data = [132 113 121 106 120 117 116 126 123 137 113 132 103]
data[0] -> 132
data[3] -> 106
data[2] -> 121
data[7] -> 126
data[4] -> 120

x = [[117, 121, 128, 126, 127, 123], [110, 124, 123, 131, 124, 135], [135, 126, 139, 114, 131, 129], [128, 147, 133, 133, 129, 115], [127, 151, 137, 132, 129, 116], [116, 122, 125, 120, 126, 132]]
x[0,0]: 117
x[:, 5]: [123, 135, 129, 115, 116, 132]
x[:, 2]: [128, 123, 139, 133, 137, 125]
x[1,0]: 110
x[0,5]: 123
x[1,5]: 135
x[3,1]: 147
x[2,1]: 126
x[4,2]: 137
x[0,1]: 121
x[2,3]: 114
x[1,4]: 124
x[3,0]: 128
x[2,0]: 135
x[5,0]: 116
x[:, 0]: [117, 110, 135, 128, 127, 116]
x[1,1]: 124

B = [117 129 136 114 145 127 130 106]
B[0] -> 117
B[2] -> 136
B[1] -> 129

M = [134 119 153 134 111 124 122 130 129 119 126 122 129 146 142]
M[0]	134
M[4]	111
M[1]	119
M[6]	122
M[14]	142
M[13]	146

grid = [[131, 124, 126, 118, 128, 140, 121, 125, 132], [133, 118, 122, 114, 128, 146, 120, 125, 130], [128, 127, 129, 120, 125, 137, 123, 123, 131], [136, 111, 118, 107, 125, 156, 114, 124, 130], [128, 123, 126, 130, 129, 127, 131, 129, 124], [130, 121, 122, 124, 128, 131, 131, 126, 122], [125, 127, 130, 131, 128, 126, 131, 128, 126], [122, 142, 136, 141, 131, 107, 141, 127, 126], [128, 134, 130, 138, 128, 119, 126, 137, 130], [124, 126, 127, 135, 130, 118, 143, 125, 117], [122, 127, 131, 138, 129, 117, 141, 127, 121]]
grid[-11,-9]	131
grid[-3,0]	128
grid[5,-3]	131
grid[-5,4]	128
grid[-6,1]	121
grid[-7,1]	123
grid[-3,-6]	138
grid[-6,7]	126
grid[5]	[130, 121, 122, 124, 128, 131, 131, 126, 122]
grid[9,-3]	143
grid[-10,8]	130
grid[-4,-8]	142
grid[7,5]	107
grid[9,8]	117
grid[:, 3]	[118, 114, 120, 107, 130, 124, 131, 141, 138, 135, 138]
grid[-5,-3]	131
grid[-1,-8]	127
grid[5,-1]	122
grid[:, 8]	[132, 130, 131, 130, 124, 122, 126, 126, 130, 117, 121]
grid[:, 1]	[124, 118, 127, 111, 123, 121, 127, 142, 134, 126, 127]
grid[-10]	[133, 118, 122, 114, 128, 146, 120, 125, 130]
grid[-11,-5]	128
grid[:, 6]	[121, 120, 123, 114, 131, 131, 131, 141, 126, 143, 141]
grid[4]	[128, 123, 126, 130, 129, 127, 131, 129, 124]
grid[-8,6]	114
grid[:, -5]	[128, 128, 125, 125, 129, 128, 128, 131, 128, 130, 129]
grid[-2,2]	127
grid[0,2]	126
grid[6]	[125, 127, 130, 131, 128, 126, 131, 128, 126]
grid[7,-2]	127

A = [141 107 123 129 115 123 107 120 138 118]
A[0]: 141
A[2]: 123
A[6]: 107

X =
[[127 138 142 139 138 121]
 [136 113 109 120 122 134]
 [136 130 127 128 132 125]
 [137 141 132 143 139 118]
 [128 137 145 132 139 126]
 [128 139 144 138 151 130]
 [133 125 126 124 130 129]
 [134 127 130 126 119 122]]
X[0, 0] = 127
X[1, 4] = 122
X[5, 2] = 144
X[1, 1] = 113
X[3, 1] = 141
X[2, 3] = 128
X[2] = [136, 130, 127, 128, 132, 125]
X[5, 5] = 130
X[0] = [127, 138, 142, 139, 138, 121]
X[6, 4] = 130
X[4, 4] = 139
X[1] = [136, 113, 109, 120, 122, 134]
X[0, 2] = 142
X[3, 0] = 137
X[7, 5] = 122
X[5] = [128, 139, 144, 138, 151, 130]
X[:, 3] = [139, 120, 128, 143, 132, 138, 124, 126]
X[2, 5] = 125

arr =
[[132 111 136 115  99]
 [108 122 137 130 140]
 [107 117 114 132 133]
 [118 133 130 128 149]
 [103 140 113 105 122]
 [129 140 114 115 118]
 [132 144 109 122 107]
 [117 117 111 133 156]]
arr[0,0] -> 132
arr[:, 3] -> [115, 130, 132, 128, 105, 115, 122, 133]
arr[6,3] -> 122
arr[1,4] -> 140
arr[7] -> [117, 117, 111, 133, 156]
arr[3,2] -> 130
arr[:, 4] -> [99, 140, 133, 149, 122, 118, 107, 156]
arr[0,1] -> 111
arr[5,0] -> 129
arr[0,2] -> 136
arr[4,0] -> 103
arr[6] -> [132, 144, 109, 122, 107]
arr[5,2] -> 114
arr[4,1] -> 140

a = [106 123 150 109 123 126]
a[-6] = 106
a[4] = 123
